Each named turn below is shown by a few rows before and after it. Which turns, in which order, take the first row of each later pair to the second? The first pair is answered.
J (before |-> after):
[13  7 -2 -3  1 -1 -1  6] |-> [-1  4 -8  9  0 10  4 -1]
[  9   0  10 -15   4 -17   0   3] |-> [11  4  0 22  0  3 -8 -2]
[13  4  2 -8 -4  4  1  5] |-> [ 3  2 -5  5 -5 14  3  0]
[ -5  -4   2   8  -2 -11   1  -5] |-> [ -1  -3   3   4  -2 -13   0  -4]
F (before |-> after):
[  3   4 -10  20   0  12  -1  -4] |-> [-15  -3 -10  -8   1   5  16  -4]
[  1  14  -6  25 -11  30   2   9] |-> [-22   5  -2 -21  -7  18  25  11]
[-4  2 -7 24 -4 16  0 -4] |-> [-20  -4  -3 -13  -1   3  17  -4]
T (before |-> after):
[  0  -4 -14   1 -11  15   0  -1] |-> [  0  -6  -9  16  -6   6 -10  -6]
[-1  0 -8 15 -1 16 -1 -5] |-> [-12  -4  -7  12   1  13   2  -8]
[-7 -4  1  2  7  7  8 -5] |-> [ 6  1  0  3  4 13  6  0]
Then:
(2 to 3 turns a pair)
[ 22  11  -6 -16 -10   9   4  14] |-> [-11  -5   9  -4  10 -29  -7  -9]
T then J then J
[ 6  4 -6 12 -3 16  4  6] |-> [ 15   5   3 -11   0   0   4  12]
J then J
[ 19   8   0 -23  -7   5   4  13] |-> [ 20   7   2  22  -3   4 -16   1]
J then F then T
[ -4  -6 -11 -14   8   1   9   6] |-> [ 10   0 -15   5   4  13   1   9]
J then F
[ 17   3  -4 -11  -6   5   4  14] |-> [-16  -8  -8 -11   0   3  14   2]
F then T then T
[ -1   3 -12  22  -6  19  -9   0] |-> [ -6   2 -15  -6 -10  25   9   6]
F then T then F
[  6   3  -1 -15  -4   3   6   6] |-> [-4 -2  2 15  3 -4 -8 -7]
J then T
[ -8  -2   3 -10   3  -2  -1   7] |-> [-4  0 -2 10  1  7 -7  5]
F then F
[ 5  0  2 -8 -7  5  0  4] |-> [-5 -4  7 -4 -2 -7 -4 -2]
T then J then J
[ 11  -2  15  -8  13 -18 -10 -14] |-> [ 27   5  10 -15   5  -4  -6  -3]
T then T
[ 1  6  0 17  3  7 -7  3] |-> [-10  -1   7  -9   8 -10   0   2]
T then F
[ -6  -5  13   8   2  -4 -13  -6] |-> [  1  -3  16  -2   3  -8 -14  -2]
F then F then J
[-10  -3  -2  -4  -3   9   5  -5] |-> [ 9  1  8 -4  0 -7 -8 -1]
J then T
[ 20   9   6 -10  -5   5   1  14] |-> [-12  -2   7 -22   2  -4  13   4]
T then T
[  1  -1  -1 -12  -2   2   5   5] |-> [-2 -4  5  1  4 -9 -5 -2]
F then T
[  2  -1  -8  16 -14   0  -5  -2] |-> [ 10   2  -9  -1 -17   3   2   6]
J then T
[  7   5  -5 -26 -10   6  14  11] |-> [ -4  -2   5  25   4 -14 -14 -11]
J then T
[  4   4  -6 -11   0  -6   1   6] |-> [ -7   2 -13   5   0   5   2   0]
F then J
[  0  -5   8  -5   7 -13  -3  -1] |-> [13  2  0  8 -1  7 -5  4]
T then J
[ 13  -9  -2  -6   7 -14  -6   0] |-> [ 15  -7  -4   9   5  -6 -11  -2]
T then F
[ 15   5   1 -13  -3   5   6  11] |-> [  3   1   0 -19  -2   4  12   8]
F then J then J
[ 18   4   0  15   0  -1 -10   0] |-> [ -9  -6   4 -15   5 -16   6  -6]
J then F
[-15  -6  -3  11   0   7   3  -9] |-> [ 1  0 -3 20 -2 10 -5 -5]
T then T
[ 5  4 -4 10 -8 13 -1  2] |-> [-11  -4   3  11   1  -6  -4  -9]
J then T then T
[10  4  2  2 -5  3 -1  7] |-> [-9 -3 -1  9 -2  5  3 -1]
J then T then T
[  3   1   3 -10  -9  -3   8   0] |-> [  2   1  -4   0 -11   7   9  -2]
J then F
[-1 -3 -9 -6 -8 15 13  5] |-> [ -2  -7   4 -18   1 -11   7   3]
T then F then F
[ 0  7 -9 -7 -8 13  3  7] |-> [  7   8  -6 -11  -8   8   2   9]
J then J then F
[  6   0   8   4   3 -11 -12   1] |-> [ 12   5   2 -10  -4   1  -3  11]
T then T
[  0  -3   4 -12  -8 -13   2  -3] |-> [-10  -3  -6  -4 -13   5   9  -5]
T then J then F
[-9  4 -4 -7 -7 14 10  3] |-> [-19  -3   3   8   1  -2   1  -8]
T then T
[ 8  8 -1 12 -5 10 -4 -7] |-> [ -2   3   9 -11   2 -12   0  -9]
T then J
[ -3  -6  13  -9   8 -17  -5  -8] |-> [ -3  -1  -6 -11  -6  20  13  -1]
J then J then T
[-3 -1 -1 10  3  1 -1 -3] |-> [ 5  2 -4  3 -2  8  3  4]
J then T then J
[-4 -3 -2 25  0  2 -7 -9] |-> [ -5  -6   8 -19   3 -18   3  -1]
J then J then T
[ -4  -4  -3 -24  -6   1  13  10] |-> [-1 -3 -7 24 -6 13 -5  0]
J then J then T
[  7   2  -1  -3 -13   6  -3   3] |-> [ 1 -1 -1  9 -9  4 -8 -4]
J then T
[12 11  3  0 -7  3 -6 14] |-> [-9  4  1 21 -2  1 -8  0]
F then T
[ -2   0  -3 -14  -5  10  12   4] |-> [-15  -5  -3   7   0   9   6  -6]
T then J
[ 7  3  3 -9 -2  2 12  4] |-> [-6 -2  3 13  2  3  5 -7]
T then J
[-22  -4  -4  -4  -3   1  12  -4] |-> [  8   8  -5 -11 -11  11  10  11]
T then F then J
[15  4  6 14  2 -4 -5 -3] |-> [ -9  -4   2 -12   2  -5  15  -5]
F then F
[-7 -5  7 -9  5 -4 18  8] |-> [-14  -6   3  14   5   3  13   0]
F then F then T
[-11  -5  -6 -10   0   3  18  -7] |-> [ -6  -6   3  15   7 -10  -3 -15]
T then T
[ 5  4  5  8 -2 -3 -2  8] |-> [ -3   0   8   5   2 -11   0   5]
T then F
[ 21   5   7   7  -7  -6 -17   3] |-> [-20  -9   4 -17  -2  -9   6  -7]
J then F
[ -2  -1   2   5   5 -16  -5  -2] |-> [-11   0  -9  -5  -2   3  12   1]
F then T
[16  6 -4 -7 -2  1 -4  5] |-> [-4  0 -9 14  1  7 -3 -7]
J then T
[ 1  1  5 10  2 -6 -6 -2] |-> [-3  1 -3 -6 -4  8  8  3]
J then T
[ 0  5 -5 17 -4  9 -6 -7] |-> [14 10 -5 -5 -8 10 -1  5]
J then T
[ 1 -2  9 11  1 -6 -8 -2] |-> [ 8  1  8  9 -1 -5 -8  2]
F then J then J
[25  9 -5  2 -8  0 -9 -1] |-> [  2  -2   4   6   3 -22 -13 -14]
T then J
[  7   0   8 -15  10  -1  -1  -1] |-> [ -4  -3   6 -13  11  -1   2  -5]
F then J then F
[-10  -5   2  -2   3  -6   3  -5] |-> [10  2  2  7  0 -2 -6  1]
J then T then J
[ -3  -4   4  24   6 -15 -16 -10] |-> [-14 -10   7  10  10 -23  -9 -12]
J then F
[  7   1  10   1   8 -12 -13   1] |-> [-20  -7   0   2   7   2   1  -7]
J then F
[  4   0   4 -13   2  -7   1   4] |-> [-7 -1 -7  2 -3 11  6  1]
J then F
[ 2 -8  8  2 -4 -9 -7 -1] |-> [  1  -5   0  10 -10   6  -3   1]
T then F then F
[  6   5  -2 -22 -12   1  19   7] |-> [-16  -3  -5  24  -5   3   7 -13]
T then J
[ 5  1  7  3  1 -7 -9 -5] |-> [11  4  5  0 -1 -3 -8 -1]
T then J
[-27  -5  -9  16  10  15   2  -7] |-> [ -7   1  -3  32  11  11 -14  -5]
F then F then F
[  1   2   2  18  -3 -12 -13  -6] |-> [ -7  -1   5 -13  -2 -21   0  -2]
F then J
[ 19  -3   2  21  12  -5 -14   9] |-> [ 16  -5   5  20  15 -11 -15   6]
J then J then F
[10  2  9 11  7 -7 -5 -3] |-> [-3  1 -4 -3  0 14 16 -1]
J then T
[ 5  0 -4 10 -4  8 -2  0] |-> [ -3  -6   4  -7   2 -10   1  -2]
T then J
[-18 -13   1 -12   1   3  15  -7] |-> [-4 -5 -8  0 -8 24 15 -1]
T then J
[-18  -7  -5   2   1  10   9  -6] |-> [-15  -5  -6  -1  -1  13  11  -4]
T then T then T
[-23 -14   4 -11   4 -22   6  -9] |-> [ 32   6   2   7  -8  -3 -11  10]
F then T then J
[  9  -1  10  -5 -13 -12 -14  14] |-> [ -6  -2  -6   8 -19  17  -2  10]
J then T then T
[  8   1  -7 -16  -2  10   5  10] |-> [  2  -5   3   9  10 -12 -14  -3]
F then T
[ -6   4 -11   8  -6   6   8  -3] |-> [-7  2 -9 11 -4  2  5 -6]
T then T
[ -8  -1 -10  -8  -3  16  14   4] |-> [-6 -4  1 22  8 -3 -8 -8]
J then J then T
[-13  -8  -2   9   3  -2   6  -8] |-> [  9  -2   4 -14   0  -8   5   5]
J then T
[ 11  -2  -3 -11  -3  -1   4   2] |-> [  6  -2 -10   0  -5  11   6  -1]
F then F
[  9   1   2 -25   0  -2   6   9] |-> [-10  -3 -12  10  -2  19   7  -4]
F then J
[  7   1   2 -16  -1  -4   1   6] |-> [ -3  -4   4 -12   5 -11  -1  -1]
T then T
[-14  -7   7   6   4  -1  -5  -9] |-> [ -7  -4   6  14   2   4 -10  -7]
F then J then F
[ 6 -2  7 -1  5 -8 -7 -1] |-> [11  1  4 -9  1 -1 -2  4]
T then T
